Each row is where one point has got to under a steady rotation. How many steps took it there?
The counts run from 0 to 647.
[ 93 122 120 103 157 126 117 120 157 136 131 154 106 130 117  79 142 104
  58 135 114 131  89 131 107  92 123 116 118 101 136 125  95 115 123 161
 117 119 107 159 156 129 107 209 127 100 125 165  93 149 133 156 137] : 126
[141  79 129 136 130  82 118 149 105 138 150 136 109 124 126 171 163 127
  71  85  99 130  97 117 137 104 111 101 121  71 114 115  97  63 148 119
  90 100 114 143 127 130 121 152 175 149 148 157 145 126 115 123 122] : 357
[104  95 127 139 156  90 115 146 125 114 142 146 130 115 173 133 153 114
  61 107 151 103 101  98 148 113  87  78  99  73 125 161 150 100 131 138
  55 131 112 106 111 102 122 122 144 155 142 171 137 128 145 134 156] : 179
[101 129 145 105 112  86 119 149 137 137 159 156  83 129 125 144 130 104
  28 113 136 123 107 109 139 135 139  81 116 107  97 115 152 110 137 125
  76 130 105 121 124 130 130 144 134 172 157 135  88 164 121 135 127] : 349
[ 91 124 120 149 145 145 163 149 105 169 118 155 119 126 153 131 150 170
  71 113 104 158 128 120 122 128 136  91 146  93  55 146  97  91 103 166
 108 128  80 118 114 122 135 132 159 113 176 124  90 133 153 160 122] : 46
[ 84 132  91 105 144 114 138 106 144 141 121 141 122  95 172 104 110 113
  41 150 162 122 103 118 117 116 149 121 116 111  98 135 104 111 113 167
  98 158 107 135 127 111 106 164 135  82 123 158  84 133 136 167 137] : 303
[ 92 116 105  94 158 122 105 121 139 148 123 143  98 125 109  89 127 108
  70  96  96 104  59 115 119  96 112 116 129  92 111 130  93 125 143 159
 114 106 113 142 155 128 129 183 131 101 138 168  75 165 113 153 119] : 386
[ 71 159 118 123 161 132 139 133 115 139 102 162 128 115 151 106 116 136
  50 137 113 151 103  94 124 120 116 111 105 110  72 162 141  96 116 164
 122 143  92 100 133 125 126 138 129 135 159 147  51 150 140 162 131] : 48
[ 74 134 119 140 108 124  85 133  93 122 111 166 150 126 132 121 119 110
  44 131 145 158  87  88 124 111  94 130  82 137 105 155 156  96 132 134
 104 110  88  77 148 102 119 128 126 141 139 156  96 133 143 157 108] : 64
[ 81 142 129 122 179  99 122 131 131 125 121 164 132 150 156  81 146 133
  45 155 103 158 101 121 114 100 127 117  97 112 134 132 131 122  92 167
 131 133 101 131 162 125  85 187 136 137 119 128 118 138 165 175 145] : 136
[ 89 129 113 135 163 122 131 165  80 146 117 145 109 147 167 112 139 144
  64 126  90 175  93 111 128 126 136 133 126 120 113 135  95 143 100 160
 129 105  78 100 164 131  89 132 177 117 144  94 114 143 149 171 118] : 405
[ 74  99 109 155 108 145  99 137 103 134 134 152 158 118 155 118 138 127
  56 106 176 139 103  92 128 135  98 105 100 134  92 151 122 114 122 132
  56 107  72  78 121 103 133 115 146 115 159 149 138 111 145 134 116] : 595
[111 107 101 130 122 105 133 153 103 130 159 137 115 131 141 168 121 128
  47  81 146 129  96 123 130 114 140 115 113 100  69 139  91  91 160 125
  66 148 110 107  99 123 122 137 172 166 123 143 129 124  97 124 150] : 346
[110 133 135 129 165  87 110 112 109 116 132 170  84 121 173 112 142 127
  89 103 112 127  77 113 118 112 128 106 155 107 134 168  81 113 105 144
 153 113 101 120 170 111 104 141 130  95 145 159  97 179 154 167 106] : 556
[102 145 153 150 159 110 119 151 103 128 167 184 136 130 169 104 134 130
  39 122 124 181 105 129 100 105 136 108 132 140 123 130 109 148  71 147
 105 139  83 105 150 128  87 131 122 127 114 136 114 148 176 149 143] : 151
[147 122 129 142 175  90 108 165 119 163 166 152  85 128 176 146 171 126
  88  94  84 139  80 151 122 105 112 111 138  76 121 139  87 110 127 151
 142 102 126 138 169 132 103 142 166 118 127 140 135 148 158 151 111] : 545
[ 99 134 110 142 122 117 129 139  85 156 120 158 124 113 135 143 127 133
  51 119 102 194 120 114 119 115 131 138 120 126  95 137 118  74 122 140
 120  94  91 109 152 121 100 126 173 105 164 134  74 132 137 153  84] : 57
[100  93 141 128 123 112 109 170 117 126 153 134  58 131 141 117 155  97
  39 124 164 155 101 123 144 160 141  99 144 120 141 111  90 150 128 147
 108  97 100 119 154 134  97 155 161 123 146 101 109 164 124 146 137] : 260
[108 129 149 113 150 103 119 116 144 131 137 169  81 135 120  99 142 122
  63 131 108 151 111 127  95  96 145 114 140 115 124 129  85  96 111 144
 140 113 100 157 158 134  96 206 129  98 135 155 100 159 133 157 129] : 125
[111 121  79 144 153  97 136 155 119 137 152 130 123 126 185 151 130 123
  49  96 160 131  97 123 153 114 117 108  96  84 110 161 136 100 147 146
  69 137 134 102 111  96 100 126 166 155 121 137 132 129 115 143 150] : 174
[112  71 136 129 137 115  79 151 129 120 114 126 117 109 118 133 161  93
  63 120 139 123 102 107 132 117  81 109  95  88 132 122 107  73 175 133
 101 108 103 120 142 143 130 184 152 149 121 172 143 125 104 131 138] : 96
[ 86 138 147 125 129 103  99 129  93 105 155 175 126 133 123 135 110 113
  33  96 154 142  82 121 118  99 138 101 114 130 111 143 134 109 129 118
  81 152 106  97 121 110 112 127 109 153 117 167  92 151 142 122 147] : 339
[ 97 109 167 101 133 114  68 150 136 143 123 146  90 130 165 118 181  94
  53 161 123 115  75 128 138 150 113 106  91 108 118 114 121 124 143 155
 123 128  97 118 152 132 120 159 136 142 123 131 141 146 167 150 132] : 105
[102  89 157 161 134 130 107 163  90 107 151 159  89 170 124 109 168 133
  71  91 140 181  98 139 120 125 120 103 147 116 147 132  85 114 128 136
 117  80  89 106 162 124 103 153 166 134 138 114 133 144 145 132 142] : 254
[ 84 144 140 102 133 113 103 133 114 137 128 168 156 128 122 123 114 115
  26 141 105 151  97 103 104 105 129 128  84 136  74 118 126 107 113 148
  93 163  78 116 138 136 119 157 123 167 117 143 105 135 138 142 140] : 495
[107 105 125 136 150  79 130 122 107 127 132 165 121 130 147 116 139 131
  53 132 102 183 121 111 105  92 141 115 138 116 152 123  91 106  79 139
 116 106  89 135 168 125  76 172 159  97 131 140 130 129 157 156 119] : 140
[133 124 123 157 172 100 118 138 105 144 142 162 107 117 192 149 157 147
 109  88 112 134  87 136 118  97 114 115 137  79 115 175  78  78 132 143
 143 111 117 106 153 115 108 127 160 108 126 166 131 136 160 165 114] : 25
[143  94 100 170 140  88 150 145 122 128 171 151 115 131 153 154 138 133
  56  74 160 152 126 127 128 104 131  89 138  91 135 153 104  76 121 125
  74  94 118 116 135 106 104 142 164 121 144 172 143 124 116 129 123] : 170
[ 91 141 170 115 153 127 103 136 159 141 142 179  82 147 153  90 163 125
  64 146 118 122  92 149 101 132 144 101 125 113  96 127  80 124 113 162
 137 132  86 144 145 142 133 195 122 117 126 125 110 160 155 164 138] : 120
[ 80 123 116 122 155 136 104 110 108 130 116 164 138 149 126 113 149 138
  88 114 107 104  59 125 131  93  89 111  87  77  94 164 128  70 159 160
 116 119 114 114 118  98 134 154 131 132 139 182 108 141 154 149 134] : 210
[123 124 189 142 132  91  98 138 114 130 119 167  88  77 178 155 153 112
  55 139 162 141 123 103 118 164 127  97 135 119 104 149 109  82 107 139
 132 145  82 104 143 140 123 144 132 117 154 147  95 146 154 144 127] : 452
[127  87 129 138 103 120 133 159 111 134 131 132  81 123 125 164 140 113
  46 100 160 159 121 108 128 144 140 125 125 104  83 126  75  81 157 129
  99 119  99 105 135 149 127 166 182 141 150 117 134 126  82 126 131] : 87
[116 138  99 154 160 132 169 160 102 168 119 147 122 127 162 133 142 161
  70 104  92 188 122 126 113 109 133 121 131 100  81 152 101  89 111 163
 129 113  97 113 141 126  96 139 181 110 150 123  85 132 135 165 104] : 576
[124 144 121 118 174  90  95 168 128 157 156 148  82 116 182 139 153 112
  75 108  93 137  69 147 136 104 125 117 126  88 127 140 113 123 135 154
 152 115 131 126 167 124  99 131 152 123 116 140 100 159 149 168 111] : 546
[125 105 147 140 140  92 118 164  95 167 162 140  86  94 175 172 158 119
  60 108 118 133 100 131 137 135 134  77 150  80 101 115 122 105 121 147
 110 136 108 131 121 118 102 100 151 119 145 137  95 150 165 141 118] : 187
[ 93  96 112 137 120  91  99 126 109  98 156 165 134 154 117 131 126 117
  59  87 140 133  87 105 123  88 114 124  90 125 127 139  94 110 134 103
  65  95  99 106 144 111 113 155 151 154 121 158 179 123 110 123 129] : 512
[105 138 100 114 157  85 101 122 122 137 142 150  87  97 177 129 125 104
  80 111 128 116  68 119 145 108 126 118 124  91 137 168 118 107 136 146
 145 109 128 124 163  92 100 124 134  95 132 167  77 160 150 177  95] : 27
